(in the rows, 128 means zero)
Each path below is one point turned by a fixed rotation once a step. After each direction that follows a path, write how fast that rotation turns it, in degrees a step (0 if it stays still).
Each turn is a multiple of 5 degrees from 10 to 175, or 0.
Each row of a path follows its step; steps can be skipped.
Rotation 1:
step 0: [130 124 123 129 128 120 132 129 125 130 131 124 129 122 127 129 128 118
 123 134 134 131 133 127 122 124 129 125 138 116 134 123 116 130 132 127
 128 123 123 126 130 130 142 130 125 130 125 131 134 129 126 129 137 114
 135]
step 1: [131 123 127 128 112 126 133 122 131 134 133 124 111 132 133 125 132 125
 130 128 121 125 122 138 126 132 127 133 135 119 133 136 128 124 124 124
 128 135 131 128 129 130 120 128 128 135 128 127 125 128 128 129 135 130
 127]
step 2: [136 124 134 133 119 127 130 130 126 142 130 125 129 133 130 129 126 131
 128 133 120 133 131 124 132 119 131 124 122 130 120 123 132 123 126 133
 130 129 124 138 127 119 130 138 112 123 128 132 126 127 128 133 129 127
 129]
step 3: [134 127 124 126 129 128 134 127 121 128 126 123 129 134 127 127 138 122
 120 129 130 127 122 123 124 130 141 124 132 124 129 121 123 133 120 124
 131 123 127 122 135 126 125 130 126 119 131 117 134 132 138 124 123 117
 128]
step 4: [125 128 123 123 126 129 124 130 138 131 141 130 122 133 130 129 131 141
 126 133 125 133 134 123 125 135 130 137 128 127 129 132 128 125 116 129
 130 138 128 122 125 133 124 123 122 133 130 136 134 124 138 123 133 124
 125]
step 5: [136 123 130 124 134 124 125 134 123 134 128 125 136 139 124 120 126 132
 126 131 137 129 127 136 121 120 130 126 123 129 132 126 118 117 130 133
 123 129 130 136 128 124 128 129 120 132 126 133 126 127 134 125 129 133
 140]
step 6: [135 134 130 125 134 127 128 121 130 132 125 123 125 135 121 129 128 127
 131 120 116 122 119 123 124 132 143 129 120 127 126 128 125 125 120 129
 124 127 127 125 131 133 122 133 140 133 128 120 133 133 125 128 133 130
 133]
step 8: [127 137 132 120 127 127 121 130 123 131 122 121 131 130 131 117 123 124
 124 128 134 127 123 130 121 121 126 126 132 117 135 135 126 119 132 131
 125 127 127 118 130 130 136 122 123 128 134 120 137 124 127 126 121 128
 129]
step 9: [130 131 126 141 122 130 125 127 134 129 130 133 118 132 134 127 119 134
 135 124 124 118 128 129 122 132 139 123 122 126 133 137 130 130 128 137
 121 127 125 126 118 132 123 124 131 130 136 129 121 129 127 133 128 125
 131]
Speeds:
[127 127 128 128 128 129 129 128 127 128 127 130 126 129 125 130 128 131
 129 129 126 130 127 126 128 127 127 127 129 125 128 129 131 128 129 129
 129 130 130 129 128 131 128 129 128 127 129 133 126 127 129 127 127 129
 128] | 135
Rotation 2:
step 0: [128 124 128 131 134 122 132 135 143 131 122 129 116 132 119 139 131 133
 129 121 134 132 124 120 127 138 130 128 135 129 123 126 135 131 124 135
 127 127 125 125 125 125 124 127 136 133 132 123 138 126 130 124 136 130
 134]
step 1: [132 119 124 129 130 124 127 124 122 131 128 118 124 138 126 128 125 132
 118 124 128 137 122 128 131 139 136 123 123 123 132 120 130 132 133 127
 133 125 143 133 125 126 124 129 128 127 131 120 132 123 128 128 124 135
 137]
step 2: [133 121 136 133 134 131 126 129 124 116 127 119 123 125 127 114 117 130
 123 121 130 125 126 124 128 129 133 121 128 125 126 131 138 133 129 132
 127 133 121 131 128 129 127 139 133 125 125 125 138 131 119 131 125 127
 134]
step 3: [135 128 128 124 133 132 132 127 130 129 115 134 119 126 128 141 122 126
 134 110 127 126 123 125 127 137 131 127 128 126 121 123 133 134 126 131
 127 128 125 128 125 128 123 135 128 132 128 122 136 125 124 128 137 119
 125]
step 4: [129 125 120 124 122 129 125 125 119 129 123 123 123 139 125 134 125 129
 124 119 127 131 126 134 128 138 140 128 123 129 126 119 138 132 127 123
 127 127 132 133 135 128 129 131 121 125 136 129 121 128 127 136 117 124
 133]
step 5: [128 131 129 133 130 130 119 125 127 122 127 126 123 120 128 124 125 129
 127 128 131 123 137 127 131 132 133 125 133 127 120 130 143 135 120 128
 135 134 120 134 135 125 134 135 135 122 132 131 129 130 125 139 128 130
 141]
step 6: [140 138 127 127 133 128 125 122 134 132 129 130 119 125 130 139 129 126
 131 119 128 131 128 131 121 138 124 127 135 128 114 125 134 131 124 124
 134 130 132 121 128 121 120 124 128 120 130 123 134 130 125 128 137 127
 130]
step 7: [134 135 125 130 124 118 130 120 125 131 127 119 124 135 121 121 130 132
 124 121 122 136 118 137 130 133 130 127 132 125 123 126 138 132 132 122
 121 128 133 127 129 125 129 133 123 121 137 128 120 134 131 123 121 126
 136]
step 8: [129 131 130 126 139 127 123 127 124 125 124 133 134 118 120 114 125 133
 125 128 128 119 123 131 132 128 133 125 129 117 117 135 136 132 124 123
 128 136 132 132 129 123 129 135 134 130 133 131 129 126 128 129 135 126
 140]
Speeds:
[125 128 126 128 128 129 130 128 130 128 126 127 128 130 129 131 130 128
 129 129 129 129 129 129 128 127 127 127 129 128 127 129 131 126 126 128
 129 129 127 128 130 129 130 125 127 128 126 127 128 126 127 131 127 131
 130] | 65
[126 130 129 128 127 130 127 129 127 129 127 128 128 129 127 129 129 126
 129 127 128 130 128 131 127 130 127 130 127 130 131 125 128 129 128 128
 126 128 128 126 125 129 128 128 126 127 130 126 129 127 127 126 131 130
 130] | 120
Rotation 3:
step 0: [122 119 133 125 120 125 126 137 128 122 127 126 126 135 126 127 128 127
 120 124 139 128 133 123 128 129 124 132 137 126 136 129 134 122 140 127
 134 129 137 140 136 133 119 132 134 133 129 131 129 117 128 125 131 123
 123]
step 1: [129 125 119 144 122 132 133 124 127 127 120 126 127 124 138 127 130 126
 139 115 128 131 114 123 136 119 128 136 130 133 129 124 128 130 128 124
 128 125 127 132 128 133 128 135 121 128 128 125 130 124 121 127 136 127
 131]
step 2: [132 138 135 131 132 130 129 132 121 121 128 139 134 131 121 124 130 136
 130 129 130 133 130 129 133 120 135 143 117 117 126 133 132 121 125 128
 132 126 136 124 134 119 135 133 126 131 127 130 130 132 128 128 128 124
 131]
step 3: [129 122 131 129 121 125 130 125 136 124 132 134 117 124 121 122 129 134
 129 132 131 124 131 132 135 128 126 124 130 134 131 129 128 120 124 128
 118 131 131 133 126 130 127 126 131 131 135 139 136 123 139 114 132 114
 129]
step 5: [135 130 132 135 120 131 123 137 128 130 120 125 135 137 125 130 133 139
 129 129 133 127 120 127 125 126 133 135 123 131 132 126 131 124 127 122
 135 142 128 119 132 132 132 128 127 133 124 124 126 122 127 123 121 123
 115]
step 7: [126 131 131 143 129 124 124 119 127 122 126 126 122 134 122 138 127 130
 132 126 144 129 126 129 133 117 124 130 128 127 120 127 122 127 127 132
 123 116 132 128 138 126 121 125 128 128 124 131 128 131 132 121 130 139
 129]
step 8: [124 123 131 124 132 127 130 127 125 125 123 134 135 131 127 129 133 134
 124 132 128 128 137 121 133 117 121 137 126 136 132 129 126 116 117 128
 129 136 128 130 121 130 127 128 129 136 117 123 136 113 123 125 130 126
 129]
step 9: [137 116 132 135 124 139 128 126 125 134 132 127 133 122 135 124 125 131
 132 128 128 130 117 128 135 127 123 128 137 121 130 136 134 129 122 125
 127 134 132 137 134 124 126 123 123 139 130 134 127 128 134 128 121 122
 135]
step 10: [123 130 126 127 120 129 131 131 117 126 123 130 121 132 118 132 133 127
 135 126 142 125 126 122 130 128 129 136 133 122 126 124 135 122 139 128
 131 127 145 123 127 121 120 123 130 125 138 129 126 123 126 129 127 126
 126]
Speeds:
[129 128 126 129 127 130 127 129 128 129 130 128 130 128 128 131 127 129
 126 128 127 128 126 126 127 130 130 127 131 130 129 129 129 126 128 128
 131 129 126 131 128 128 124 127 127 130 129 128 128 126 128 130 128 127
 127] | 80
